A = [27,76,99,119,117,114,158]
A[0] => 27
A[-3] => 117
A[-5] => 99

B =
array([[ 73,  95,  92, 142, 129,  64, 132,  99,  72,  92,  93,  77,  76],
       [ 87,  88,  84, 135, 124,  85, 129,  99,  90,  84,  85,  88,  88],
       [ 72,  98, 100, 128, 121,  76, 129,  99,  88, 103,  97,  73,  73],
       [133,  56,  44, 132, 121, 131, 127,  99, 121,  42,  52, 129, 129],
       [105,  77,  76, 118, 115, 116, 126,  99, 119,  78,  76, 100, 102],
       [134,  56,  42, 135, 122, 128, 127,  99, 119,  41,  53, 129, 129],
       [ 80,  93,  91, 134, 124,  77, 130,  99,  85,  92,  92,  80,  80],
       [ 98,  81,  77, 130, 121, 100, 128,  99, 103,  77,  78,  98,  97],
       [ 89,  84,  77, 144, 129,  80, 131,  99,  82,  75,  80,  94,  92],
       [ 95,  84,  86, 116, 114, 110, 126,  99, 117,  88,  82,  93,  94],
       [ 66, 104, 108, 125, 120,  73, 129,  99,  88, 111, 104,  66,  67],
       [ 45, 117, 124, 130, 123,  49, 130,  99,  70, 127, 118,  49,  49],
       [ 37, 122, 132, 128, 123,  42, 131,  99,  65, 136, 124,  40,  41],
       [ 76,  97,  98, 125, 119,  82, 128,  99,  93, 102,  98,  74,  76],
       [ 88,  90,  92, 116, 114, 102, 126,  99, 111,  96,  90,  85,  87],
       [ 25, 130, 141, 132, 126,  28, 132,  99,  54, 144, 132,  32,  31]])
B[0][-13]: 73
B[:, -4]: [92, 84, 103, 42, 78, 41, 92, 77, 75, 88, 111, 127, 136, 102, 96, 144]
B[-3][4]: 119
B[-15][-10]: 135
B[14]: [88, 90, 92, 116, 114, 102, 126, 99, 111, 96, 90, 85, 87]
B[-4][4]: 123
B[15][7]: 99
B[-16]: [73, 95, 92, 142, 129, 64, 132, 99, 72, 92, 93, 77, 76]
B[11]: [45, 117, 124, 130, 123, 49, 130, 99, 70, 127, 118, 49, 49]
B[-11][6]: 127
B[15][6]: 132
B[2]: [72, 98, 100, 128, 121, 76, 129, 99, 88, 103, 97, 73, 73]
B[-4][-3]: 124
B[:, 3]: [142, 135, 128, 132, 118, 135, 134, 130, 144, 116, 125, 130, 128, 125, 116, 132]
B[-8][6]: 131
B[-10][5]: 77
B[-15][9]: 84
B[15][-9]: 126
B[-11]: [134, 56, 42, 135, 122, 128, 127, 99, 119, 41, 53, 129, 129]
B[-8][0]: 89
B[:, -1]: [76, 88, 73, 129, 102, 129, 80, 97, 92, 94, 67, 49, 41, 76, 87, 31]
B[8][3]: 144
B[1]: [87, 88, 84, 135, 124, 85, 129, 99, 90, 84, 85, 88, 88]
B[12][3]: 128
B[-6]: [66, 104, 108, 125, 120, 73, 129, 99, 88, 111, 104, 66, 67]
B[-10][0]: 80
B[-5][0]: 45
B[-3][8]: 93
B[-10][10]: 92
B[5][-10]: 135
B[:, 5]: [64, 85, 76, 131, 116, 128, 77, 100, 80, 110, 73, 49, 42, 82, 102, 28]
B[-7][4]: 114
B[-14][4]: 121
B[-14][9]: 103
B[2][-6]: 99
B[-15][7]: 99

x =
[[59,76,48,29,93,76,61,84,56,49],
[97,87,98,107,76,87,103,88,100,114],
[117,98,99,104,90,115,135,98,104,143]]
Rows and columns are counted from 0.
row 0 col 0 => 59
row 0 col 7 => 84
row 1 col 8 => 100
row 1 col 2 => 98
row 0 col 1 => 76
row 1 col 7 => 88
row 2 col 4 => 90
row 1 col 3 => 107
row 1 col 5 => 87
row 2 col 1 => 98

grid =
[[105  24  97 104 110 105]
 [ 57  50  96  61  60  47]
 [124  40  98 107 142 139]
 [146  98 100 127 151 148]]
Rows and columns are counted from 0.
row 0 col 0	105
row 3 col 3	127
row 2 col 1	40
row 3 col 5	148
row 1 col 1	50
row 0 col 3	104
row 0 col 5	105
row 0 col 1	24
row 3 col 2	100

W =
[[91,168,107,116,112,125,122],
[118,102,110,103,95,55,125]]
W[0,0]	91
W[1,2]	110
W[1,3]	103
W[1]	[118, 102, 110, 103, 95, 55, 125]

data =
 87   58  116   93  103  105  109   72   63  143  109
115   94   98   80   98  143   81  129   20  116  104
 83   74  121   58  121   80   86  116   88  100   82
102  173   58   92  106  105   90  177   98   47   90
 94  124   89  105   81   84  108  126  118   66  121
 86   54  122   93  112   98  106   64   78  145  100
 92  126   78  121  102  115  112  118   75  111  121
 98   70  124   83  111  116   83  111   49  128  113
Rows and columns are counted from 0.
row 0 col 0 = 87
row 3 col 9 = 47
row 2 col 7 = 116
row 6 col 2 = 78
row 1 col 0 = 115
row 4 col 9 = 66
row 3 col 1 = 173
row 2 col 8 = 88
row 3 col 2 = 58
row 2 col 6 = 86
row 4 col 2 = 89
row 3 col 10 = 90
row 0 col 4 = 103
row 1 col 2 = 98
row 0 col 1 = 58
row 2 col 9 = 100
row 2 col 5 = 80
row 4 col 0 = 94
row 5 col 3 = 93
row 6 col 9 = 111
row 6 col 10 = 121
row 4 col 7 = 126
row 1 col 4 = 98
row 1 col 1 = 94
row 0 col 10 = 109
row 7 col 10 = 113
row 0 col 5 = 105
